One turn sends every row of this set to another row. A few are shown first. Where does it send the rows asked after them?
Q_268: [ 18 -45 -31 -36  24  14   8   9  49   0 -28  24   7  28 -36   7]
Q_455: [  3  32 -22  -6  25  31 -20   2  42 -13 -42  26  12  34  -6 -19]
Q_395: [ 22 -44 -41  -8  -4 -29  -9  38  38 -20   9  22   9  -7 -53   3]
Q_837: [ 33  42 -15  34  12   2 -33 -28   0  -8 -25  12  19  34 -16 -25]
Q_159: [ 41 -24 -18  -2 -11 -59 -48   8   8 -16 -23  24  37   4 -22  11]
Q_416: [ 33  -7   1  19  -5 -47 -49 -23 -11   4 -24  28  44  18 -31  -7]
Q_368: [-16  42 -24 -24 -23 -14  -7  -7   2  -3 -43 -37 -13 -12 -40 -22]
Q_549: [ 34  -5  -3   0  -8 -57 -46 -15   0 -11 -41  23  40   1 -20  14]
Q_801: [ 38  35 -10  27  13 -15 -47  -5  15 -21 -28  34  30  22  -4 -10]
Q_532: [ 24 -26 -47  -5 -27  15   4  49  19  -3  19  26  -4   0 -49  -6]
Q_533: [ -7   0  24  -4  -2  28  24  -3  -8  13  -7  52  26 -10   5   9]
Q_118: [ 33 -30 -54  13  -8   6   8  33  25  -7  23  22  -2   0 -56   0]
Q_965: [  5  12 -13 -24  15  43 -21  -9  39   2 -54  26  13  35 -21 -24]
Q_399: [ 17 -33  -3 -35 -39 -37 -33 -15 -21   7 -41 -11  29 -14 -13  12]
Q_477: [ -1  14 -63  17 -40  11  13  17  -9  -1  -8  -8  -9  -3 -56 -25]
Q_75: [ -5  13  -8 -31 -33 -19   6 -14 -26  15 -15 -41 -16 -12 -33  -6]
Q_337: [ -7  42 -16 -17  21  25 -19  -4  35 -16 -40  -8  -2  26 -11 -29]
Q_493: [-18  14  18   7  -5   7  24 -15 -21  21 -21  64  34   4  -7  -1]
Q_423: [-14  -2   8  13  -8  16  34   0  -7  20   0  64  18 -19 -37   5]
Q_400: [ 23  38 -30  39   1 -17 -46   5   8 -25 -13  17  25  22 -21 -30]
Q_311: [  1 -34 -52 -16  -7  -1  14  44  39 -16  16  20  -3  -9 -44   4]
Q_757: [ -9   9  10   1 -36  32  28   7 -19  20 -11  46  17 -35 -17   5]
Q_194: [  0   6  12   7 -30   9   9   3 -35  15 -21  64  36 -11   7   6]
Q_570: [ 20 -29 -15 -38  24  14   9  17  53   8 -11  35  -6  25 -44   1]
Q_628: [ 36  36   6  27   7  19 -48 -16  10  -5 -17  23  22  20 -11 -19]
Q_502: [ -6  15 -24 -34 -26 -13  17 -20 -13  16 -40 -41 -19  -7 -42  -3]
Q_350: [  0 -29 -21 -58  21   4  -5  14  57 -12 -36   3   0   9 -26   2]
Q_555: [ 33 -30  -7 -34 -27 -35 -18 -11 -17   4 -38 -19  10 -14 -16  28]
Q_494: [ 17  13 -16 -22  21  44 -15 -13  33  -6 -49   2   7  32  -2 -14]
Q_497: [  6   3  26  -3 -21 -12  26  -1 -29  23 -11  54  21 -19 -13  21]
Q_858: [-21   6 -61   9 -33 -17  11  22   0  -8   5  -2  -4 -21 -64 -16]
Q_142: [-17  25 -27 -15 -37 -25   4 -12 -15   3 -22 -35  -9 -33 -43  -1]
Q_82: [ -3 -13 -28 -39  29  17  13  19  58  -7 -18  24  -5  21 -26   0]
Q_336: [ 10  -1  -3 -35 -34 -43 -28 -18 -13   0 -51 -17  15 -26 -16  17]
Q_918: [ -1  24 -56  28 -30 -15 -13  26   4 -21   5  -2  -1 -13 -61 -30]
Q_847: [-19 -21   4  -1 -11  30  25   4  -6  13 -20  70  35 -18 -16   5]
Q_679: [ 46 -15 -27  20 -21 -43 -44 -10 -17  -7 -33  24  40  15 -22   5]
Q_284: [-20  12 -53   5 -43  -6  15  15 -15  13  -3  -1 -10   5 -65 -31]
Q_279: [-18   5  10 -13 -34   6  31  -5 -27  28 -33  54  21 -25 -26   7]
Q_725: [ 14 -14  -1 -58 -14 -40 -23  -9  13  -5 -49 -21   5 -12 -21  17]

Q_455 moves to Q_858
Q_555 moves to Q_494
Now find these:
Q_279 moves to Q_493
Q_532 moves to Q_399
Q_395 moves to Q_725

